Each row has a name. Each question is about the rows just above it.

Columns, left to right: Y E H F
[138 162 165 163] -> bot
[131 141 131 187] -> Mibus
[131 156 131 165] -> Par
[131 141 131 131] -> Tos
[132 150 132 161] -> gez
[134 129 166 215] -> pef
[138 162 138 171] -> Sadim
[129 175 129 165] -> vobi
[129 170 129 164] -> Mav
Shared by vobi and pef:  [129]
Among the named rows, does one hold [129 175 129] next to each other, in this order?  yes
Among the named rows, does one hold [162 166 163] next to each other, in this order?  no
Which value is in both Par and Tos?  [131]
Among the named rows, does one hold [170 129] next to each other, in this order?  yes
Among the named rows, does one hold [131 157] next to each other, in this order?  no
Shared by vobi and bot:  [165]

Columns, left to right: C U Q R B N P D V
[157 140 129 119 148 128 145 118 119]  Fip
[106 212 100 164 168 107 135  91  53]  Motiz
[126 117 198 149 103 141 109  99 138]  lis
[113 183 117 103 150 161  84 105 105]  Leras
[130 156 109 146 102 138 136 114 117]  rarog
[125 129 109 124 148 130 140 130 132]  lave
[127 147 126 116 136 104 156 112 102]  nibu
[123  91 142 145  80 150  86 154 167]  nuga
[105 114 130 112 154] is in which column, read top down?  D
[164 149 103 146] is in which column, read top down?  R
Among the named rows, does one hold [140 130 119 148] next to each other, in this order?  no
Which value is in both nuga and Motiz?  [91]

Columns, left to right: L G M J T A
[138 140 141 131 223 149] -> dimog
[142 104 135 120 169 119] -> Letil
[115 107 135 131 199 130] -> kegig
[117  79 137 105 153 105] -> bor
[ 98 104 131 132 172 139] -> bufiv
[106 105 128 115 104 140] -> Baves
[144 151 115 158  84 124] -> punu
[142 125 134 145  86 113] -> Ruz
Which column holds this, read top down? [135 137 131 128 115 134]  M
Among the named rows, does one hold [172 132] next to each other, in this order?  no
The one value in bor and Baves:  [105]
Is [135 120] printed in one of the named rows, side by side and in this order?  yes
Which column holds this, read top down? [139 140 124 113]  A
[104 107  79 104 105 151 125] is in which column, read top down?  G

Columns, left to right: K X W Z S
[180 127 131 102 121] = parom
[208 126 133  83 119] = Poba
[204 134 140  84 134] = kavak
[130 129 133 126 129] = Dat
[130 129 135 126 121] = Duz
Does one of the named rows hold [208 126 133] side by side, in this order?  yes
Is [127 131 102] printed in one of the named rows, side by side and in this order?  yes
Is [134 140] printed in one of the named rows, side by side and in this order?  yes
Shared by Poba and Duz:  [126]
Is [130 129 133 126 129] printed in one of the named rows, side by side and in this order?  yes
Is [127 132 102] printed in one of the named rows, side by side and in this order?  no
Is [134  84 140 134 204] printed in one of the named rows, side by side and in this order?  no

Columns, left to right: dolur pude kuni Sebu tozu Lesiz Rep sepen gudu rigu
[131 151  94 147 185 113 113 106  81 119]  vig
[122  84 148  95  79 168 132 167 178 131]  pite
[136  68 160 183 202 153  96 126 121 122]  Nefe
[126  66 148 130 142 175 110 157 153 123]  rad
[119 116 134  75  50 151 147 164 177 134]  nupi
[122  84 148  95  79 168  97 167 178 131]  Raru
Does one of the named rows hold [134 116] side by side, in this order?  no
Among the named rows, does one hold [ 95 148  84] next to each other, in this order?  no

Columns, left to right: gage fize lup bigi
[163 162 143 106] -> sive
[119  66  74  80] -> gopi
[109 162 153 116] -> pati
Among the named rows, does one hold [74 66] next to each other, in this order?  no
Among the named rows, does one hold [118  66  74  80] next to each other, in this order?  no
Which value is in both sive and pati?  [162]

Columns, left to right: gukep lopi Vak togar Dez
[138 141 138 158 150] = zeve
[172 165 172 157 124] = Muden
[122 150 122 111  94] = dekor
[126 133 126 129 124] = kegel
[ 74  66  74  78 125] = zupa
[156 168 156 187 183] = Vam
[ 99  41  99 154 116] = fumeg
[ 74  66  74  78 125] is in which row?  zupa
Is [126 133] printed in one of the named rows, side by side and in this order?  yes
[168  41] is in which column, read top down?  lopi

Columns, left to right: Mudof vadi gega vovef vune
[112 158  36 125 117] = Dopav
[145 137 153 145 162] = nid
[133 104 134 102 160] = vila
[ 96  94 149 111 212] = gim
[158 104  85 122 111] = pubog
[153 153 107 153  86] = Faz
[139 140 198  98 179] = tago
[142  52 153 149 124] = mobas
Which column holds this, read top down? [153 139 142]  Mudof
[111  86] is in which column, read top down?  vune
[ 94 104 153 140  52] is in which column, read top down?  vadi

Columns, left to right: Goru zuta sikon Guguf muko non Zabol vupe zimap Meraf
[125  92  97  89  57  72  81 125  67  69] -> bezan
[156 116  93 116 117  99 110  62 123 113] -> tezo
[128 120  88 104 105 115 124  81 107 118] -> pif
[156 116  93 116 117  99 137  99 139 134] -> nuru
[156 116  93 116 117  99 129 198 120 126] -> gara
[125  92  97  89  57 106  69 152  75  82] -> tari
Which value is in both gara and pif?  [120]
Among the named rows, does one hold [104 105 115 124] next to each other, in this order?  yes
Is [115  93] printed in one of the named rows, side by side and in this order?  no

Columns, left to right: fope fitol Mopu Fuv
[124  99 171 110] -> Zanar
[205 137 151 114] -> Talu
[113  32 102 150] -> Bup
[143  29 137  38] -> zure
[ 74 123 143 113] -> turas
[143 159 144 127] -> vud
Shared by Bup and turas:  [113]
Among the named rows, does one hold [171 110] next to each other, in this order?  yes
Is [143  29 137  39] printed in one of the named rows, side by side and in this order?  no
Does one of the named rows hold [205 138 151] side by side, in this order?  no
Does one of the named rows hold [205 136] side by side, in this order?  no
Shared by zure and turas:  [143]
Is [102  32] printed in one of the named rows, side by side and in this order?  no

Columns, left to right: Faro kimal Betu Nub
[107 185 177  70] -> guti
[ 47 188 213  97] -> zitok
[ 71  87 120  75] -> von
[ 77 120 142  91] -> nages
[176  70  55 169] -> Goloz
[119 123  81  74] -> riv
[ 74 155 127  62] -> gitaf
Shared by Goloz and guti:  [70]
Which value is in both riv and gitaf?  [74]

Columns, left to right: zego lito Rifal Vavef
[165  84  87 127] : sike
[128  84  87 127] : kobep
[127  84  98 197] : guriz
Whose row is [127  84  98 197]?  guriz
[128 127] is in which column, read top down?  zego
Which column holds this, read top down? [87 87]  Rifal
Among the named rows, does one hold [84 87] next to each other, in this order?  yes

Columns, left to right: zut tibi bovet Pefot befe tus rele tuv fori suzat
[127 115 147 130 116  97  96 115 158 111] -> defas
[206 100 118 141 137 116 128 199 169 167] -> mak
[146 116 108 146 100 119 129 117 115 124] -> pifal
[ 97 149 124 110 145 153 125 121  92 120] -> folaz
[122 151 136 153 122 117 132 115 157 131] -> molib
[139 104 112 136 147 104 102 183 134 154] -> Dukil
[128 132 108 119 118 131 145 123  95 128] -> fogi
[130 141 146 110 153 136] is in which column, read top down?  Pefot
Which column holds this, read top down? [111 167 124]  suzat

